Rows swapped in pairs by one turn or mirror: which row each one swaps with
The rows were stretched afterwards, more along some directions than others.
q_936: [ 2.96 -0.12 -0.87 -2.71 -3.28 -0.03  0.09  2.67  0.61 -1.87  0.49 -0.24
 -0.15  0.41 -0.35 -0.84  3.59 -2.27 -0.33  0.21 -1.28 -1.59  1.02]
q_984: [-0.25  1.92  3.47 -0.88 -0.44  0.58  0.88  1.22 -3.32 -0.17  2.43  1.31
  1.66 -1.06  1.43  1.73  0.82  0.70 -0.36  0.93 -1.34 -0.26 -0.25]
q_436: [-0.68  0.49  0.41 -0.27 -1.24 -2.63 -0.24  2.10 -0.28 -2.02  2.61  0.97
  1.26 -1.54 -0.16 -1.70 -1.58 -1.75 -0.54  0.69 -0.74 -2.63  0.11]
q_67: [-3.42 -0.35 -0.40 -2.30 -1.86  0.57 -0.04  1.21 -1.38 -1.84  1.54 -0.88
  1.08 -0.69  1.57 -2.02 -1.49 -2.89  0.35 -0.37 -1.12 -1.56 -1.54]
q_853: [ 2.64 -0.46  0.45 -0.90 -0.84  0.82 -0.32  3.25 -0.82 -1.43  1.11  3.19
  1.32  1.02  2.72 -2.77  1.64  0.05  1.69  1.15 -0.42  0.82  0.95]
q_697: [-1.70 -0.94  0.60  1.51  3.41  2.09  1.24 -1.02  2.86 -0.74 -1.07  0.65
  2.28  2.53  0.69 -0.92  0.46 -0.70  2.20  1.12 -1.89  0.15  1.01]
q_414: [ 0.25  0.26  0.66  1.76  1.32 -1.62 -1.28 -0.01 -0.75 -0.90  2.56  0.88
  1.89 -0.62  1.22  0.08  1.98  0.38  2.49 -0.92 -0.51  0.67  1.47]
q_47: [ 2.02  1.93  0.07 -1.72 -2.11 -1.78  0.83  0.08 -0.53 -0.27  2.16 -0.70
  2.54 -2.24  0.90  0.86  0.31 -0.44 -1.65  0.65 -1.88 -0.43 -0.70]
q_148: [ 2.82  1.96  1.54 -0.46 -1.72 -1.66 -0.07  1.66  0.49  1.09  0.78 -3.05
  2.09 -1.98  0.22  0.71 -0.77 -0.19  0.26  0.58  0.08  0.13 -1.08]
q_987: [-0.33  1.73  1.99  3.11  0.79  0.28  0.14 -2.27  1.73 -1.63  1.16  0.13
  2.23 -0.97  0.57  0.56  0.03 -0.32  1.93 -0.65 -2.56 -0.23  0.11]
q_701: [ 0.41  0.79  2.31 -1.14  0.59  2.47  0.30  2.38 -1.45  0.16  2.91  2.40
  1.19  0.54  3.44 -1.60  0.19 -1.29 -1.35  0.30 -1.68  0.04 -0.34]
q_108: [-3.04 -0.24  0.37  0.42  0.91 -0.56 -0.49 -0.35 -0.28 -0.87  3.61  1.11
  0.23 -0.82  2.24 -1.12 -2.77 -0.10  0.16  0.70 -0.69 -0.32 -0.36]
q_122: [-0.50  1.24 -1.31 -1.82 -1.57  0.46  0.82 -0.19 -0.96 -0.84 -1.72 -0.76
  0.85  0.19 -0.59  0.72  1.92  0.11 -0.71  1.14 -0.81 -0.15  0.06]
q_407: [ 0.13  1.77  0.22 -1.83 -2.62 -1.69 -0.06  2.04 -3.72 -1.16  3.30 -1.38
  2.21 -1.42  0.93 -0.77  0.08 -1.82  0.17  1.52 -2.05 -2.28 -2.28]
q_819: [ 0.10 -0.53  0.10  0.35  2.35  0.38  0.35  0.49  4.34 -0.43 -0.62  1.00
  2.21  2.06  1.03 -0.26  2.98  0.59  1.56  2.61 -1.91 -0.20  1.64]
q_895: [ 1.50  1.47  1.87  1.17  0.56  1.27  0.86  1.11  0.92  0.20 -0.46 -0.69
  1.96  0.06  0.83 -0.06  0.60  1.36  0.87  3.56 -2.89 -0.91  0.46]
q_946: [ 1.79 -0.99  1.99 -0.85 -0.71 -1.07 -0.35 -0.10  0.39 -0.73 -1.11 -1.16
  0.26 -0.91 -1.37  1.10  0.05  0.57  0.04  0.35 -1.30 -0.72  1.20]
q_282: [ 1.53  0.28  1.05  3.16 -0.09  0.02 -0.33 -2.28  0.75  1.55 -1.46 -1.61
 -1.16  0.04 -2.42  2.80 -0.70  0.17 -0.61  0.66 -1.37  0.12  0.44]
q_608: [-0.80 -1.35  1.64  0.66  0.94  2.11 -0.62 -0.86  1.59  0.27  0.25  1.31
 -2.00  0.91  1.47  0.01  0.51 -0.79  1.14 -2.07 -1.73  1.23  0.73]
q_165: [ 1.30  1.09  1.61  1.01  0.79 -0.62 -0.69 -1.39  0.77  0.51 -0.97 -0.74
  2.09 -0.88 -1.53  0.25 -1.16  0.40  1.27 -1.41  0.45  2.05  1.03]
q_910: [ 1.69  3.20  1.77 -1.35 -2.40 -0.04  0.28  2.18 -2.21 -1.83  2.79  0.06
  2.87 -1.71  1.86 -0.64  0.66 -0.41  1.02  1.13 -2.18 -1.01 -0.69]
q_164: [-0.12 -1.40 -0.54 -0.97 -1.75 -0.84 -0.78  1.15  0.29  1.59 -0.91 -2.13
 -0.57 -2.86  0.30 -0.34 -3.10 -0.31  0.58 -0.54  0.36  0.20 -1.88]
q_678: [-1.51  1.56  2.51  0.26  0.47 -1.49 -1.07 -0.94  2.08  0.14  1.17 -0.82
  1.32  0.21  0.30  1.11 -0.51  0.17  2.97  0.59 -0.54  0.03 -0.20]
q_671: [-1.59  1.04  1.05  1.68  1.51  2.32 -0.47 -1.75  0.86  1.20  1.21 -0.13
  2.54 -0.05  2.79 -0.11 -0.68 -1.34 -0.13 -0.55 -0.06  1.26 -2.48]
q_543: [-0.26 -0.80 -1.53  1.43 -0.02 -1.78  0.38 -0.92  2.82 -1.06 -0.54 -0.11
  0.12 -0.63  0.47  0.91  2.57  0.06  0.46  0.16 -1.48 -0.52  0.62]
q_386: [ 2.48  2.39  1.59  0.12 -1.12  2.24  1.19 -1.09  0.60  0.47  0.10 -0.66
  1.11  1.11  0.60  1.84  3.70 -1.42 -0.57  0.27 -2.60 -0.71  0.52]
q_824: [ 1.58 -1.43  0.65  1.84  0.10 -1.52 -0.83 -0.13  0.56  0.91 -0.69  0.85
 -0.51 -3.05  0.37 -0.45 -1.28  1.74  3.22 -0.30 -2.04  0.71  0.95]
q_260: [-0.39 -0.97  0.34 -0.13 -0.64 -0.38 -0.27  1.42  1.21 -0.84 -1.36 -2.03
 -0.27  0.33  0.73  0.51 -0.36  0.33  1.75 -1.29 -2.17 -0.46  1.01]
q_384: [ 1.53  0.76  2.60 -0.97 -0.19 -1.71  0.07 -1.07  1.73  0.36  1.92 -0.77
 -0.05 -0.21 -0.84  1.09 -1.47 -0.14  1.71  0.64 -1.97 -1.05  1.22]
q_249: [ 1.22  0.69  1.05 -2.82 -1.80 -0.81 -1.93  3.02 -2.09 -0.14  1.50 -0.36
 -0.33 -1.13 -0.28 -1.08 -1.00 -0.86  1.76 -1.82 -1.16  0.63 -0.24]
q_11: [ 2.14 -0.19  2.19 -0.49 -0.37  0.93 -1.35  3.18 -3.71 -0.49  2.92  1.64
  2.39  0.21  2.66 -1.95  1.17 -0.55  0.77  0.42 -0.60  0.94  1.20]
q_484: [ 0.53 -0.57  0.68  1.68 -0.29  2.36  0.82 -2.06  1.93  0.29 -2.50 -0.43
 -0.37  1.54  0.32  0.90 -0.30 -0.55  0.43  0.40 -1.26 -0.09 -0.95]
q_79: [-2.62 -0.66  0.64 -0.46  1.53 -0.09 -1.04 -1.00  0.00 -0.41 -0.83  0.52
  0.22 -1.66 -0.01 -1.17 -1.46  0.75  2.92 -0.73 -1.15  1.65 -0.65]
q_88: [ 3.22  0.20  0.14  0.15 -1.13 -1.54 -1.10  2.21 -2.03  0.29  1.38  1.77
 -0.08 -0.68 -0.10 -0.05  1.33  0.78  0.45  1.56 -0.92  0.60  1.71]
q_622: [-0.21 -1.25  0.03 -0.86 -0.11  0.37 -0.44  2.02  1.09 -0.75 -0.97 -1.54
 -0.82  0.45 -0.35 -2.04 -1.75 -1.40  2.21 -0.10 -1.10 -0.04 -0.49]
q_995: [-1.56 -0.08  1.79  0.25  2.26  0.33 -0.68 -0.77 -1.31  0.35  0.99  1.71
  2.77 -0.87  3.05  0.27  0.05  1.80  0.36  1.51 -0.75  1.21 -0.60]
q_118: [-0.38  0.77  1.81  1.61  1.23  2.53  0.51 -2.46  0.75 -0.99  0.46 -0.56
  1.33  1.21  0.59  1.89  2.18 -0.51  0.34 -1.25 -2.49  1.07  1.15]
q_866: [-2.31  1.65  1.59  1.67  3.66  2.28 -0.09 -0.90  1.54 -0.62  1.06  1.40
  2.64  2.36  0.96 -0.18  0.76 -0.81 -0.07  0.44 -2.85 -0.14 -0.16]
q_483: [ 1.96  0.10 -0.06 -0.63 -1.04 -0.88 -0.27  0.21  3.15  0.03 -2.35 -1.76
 -0.47 -0.06 -2.68  1.03  1.20  0.52  1.75  0.09 -1.46  1.53  0.77]
q_34: [-1.05  0.61  0.03  1.01 -0.38 -0.46 -0.52 -2.97  2.78 -0.59  0.28 -2.79
  0.58 -0.52  0.10  1.94  0.02  0.32  0.44 -0.87 -0.84  1.75 -0.39]
q_132: [ 2.24  2.32  1.55 -0.18 -1.82 -0.62  0.90  0.44 -1.98 -0.02  1.00 -3.13
  1.95 -0.85 -1.23  2.09  0.43 -1.33 -1.23  0.66 -1.52 -2.65 -0.47]
q_297: [ 1.60 -0.32  1.23  2.58 -0.56  1.55  0.38 -2.63 -1.23  0.57  0.21  1.38
 -1.06  0.38  0.05  2.03  0.56 -1.24 -2.74 -0.47 -1.09 -1.29 -0.32]
q_767: [-0.31  1.76  2.30 -1.34  1.99  0.96  0.45  1.38 -0.02 -1.27  0.50  0.73
  3.27  0.41  0.13 -1.79  0.42  0.21  1.09  2.49 -2.13 -0.16  0.21]
q_391: [ 4.13  0.49  2.41 -0.49 -1.82  0.78 -1.56  2.12 -2.64 -0.12  2.43  1.61
 -0.43  0.86  1.11 -0.04  2.17 -0.10 -0.07  0.23  0.65  0.78  1.37]
q_706: [-0.32  0.78  1.84  2.26  1.81 -1.67 -1.16 -0.64  1.35 -1.89  2.95 -0.21
  2.97  1.02  0.18 -0.89  1.34 -0.89  3.11  0.38 -2.03 -0.16  0.82]
q_342: [-3.39 -0.56  2.24  2.07  3.39  0.59 -0.05 -2.39  0.71 -0.07  0.94  3.16
  0.28 -0.65  2.32  0.71 -1.25  1.44  2.04  0.19 -2.40  1.48  0.19]
q_932: [-0.42 -1.11 -0.62 -2.74 -0.69  0.50 -0.16  3.09 -1.56 -0.47  0.34  0.47
  0.88  0.00  1.87 -2.38 -0.23 -0.35  3.07  0.67 -0.31  0.99  0.00]
q_637: [ 0.92  1.48  1.36 -1.35 -0.89  1.30  0.23  1.53 -4.09 -0.56  3.22  1.08
  2.44 -1.54  2.80 -0.37  0.89 -0.78 -0.61 -0.85 -1.55  0.89 -0.24]
q_84: [ 1.12  0.44  0.30  0.99 -1.51  0.92 -1.02  1.16 -2.04 -0.40  2.57  0.72
  0.41 -1.77  1.96 -1.45  0.09 -1.66 -0.64 -2.31 -0.16  1.02  0.01]
q_215: [-0.74 -0.06  0.60 -0.34  3.48  0.96  0.36  1.46  1.22 -0.27  0.77  3.00
  2.52  1.99  2.97 -2.57  1.39 -0.30  3.02  2.09 -2.37  0.56  0.25]
q_837: [-1.80  1.05  2.60 -0.55  2.73  0.78 -0.32  0.37  1.58 -1.36  2.93  2.01
  4.67  1.96  2.82 -2.32  1.35 -1.57  3.23  0.75 -1.78  0.28  0.99]
q_305: [-1.93 -0.65  3.10  3.16  2.12  0.12 -0.51 -1.05 -0.05 -1.43  1.88  2.11
  0.30 -0.77  0.26  0.97 -0.10  0.72  1.08 -1.87 -0.56  1.27  1.68]
q_676: [-0.33  1.00  1.06 -0.25 -0.22  1.13 -0.03 -1.96 -2.54  1.14  0.01  0.38
  1.10 -0.80  1.14  2.73  0.87  1.67 -0.25  1.05 -2.31  1.62 -1.65]
q_517: [ 1.07  0.85  3.40 -1.11 -0.03 -0.17 -0.05  2.71 -0.65 -1.42  1.83  0.74
  0.62 -0.67  0.10 -0.75 -1.32  0.30  0.65  1.36 -1.78 -0.09  1.22]
q_153: [-0.48 -1.02  0.89  1.70  0.56  2.27  0.61 -2.25 -0.63  0.19 -0.84  0.37
  0.44  1.47  0.89  1.56  2.22 -1.04 -0.45  0.36 -2.74 -0.84  0.43]
q_318: [ 0.61  1.04  2.52  0.84  2.74 -0.18  0.23  1.53  0.42  0.60  1.29  1.44
  4.26  0.48  3.58 -0.40 -0.18  0.89  1.72  0.24 -2.61  0.24  0.81]
q_875: [-1.71  0.62 -0.97  0.54  0.75  0.60  0.09  0.26  0.34  0.41 -0.16  0.51
  1.56 -0.93  1.15 -0.47 -0.52  0.50 -0.45  1.15 -0.87  1.84 -1.80]
q_598: [ 1.90  0.00  1.79  1.37  0.25 -0.10 -1.08  0.55 -0.34 -1.79  1.06  0.25
  1.40  0.04 -1.34  0.18  0.58  0.59 -0.26 -0.02 -1.60  1.26  1.58]

Swapped with q_132: q_414
Swapped with q_637: q_118
Swapped with q_483: q_875
Swapped with q_165: q_122
Swapped with q_984: q_305
Swapped with q_436: q_678
Swapped with q_79: q_767
Swapped with q_622: q_215
Swapped with q_932: q_697
Swapped with q_671: q_936
Swapped with q_987: q_910
Swapped with q_260: q_318
Swapped with q_47: q_34
Swapped with q_608: q_701

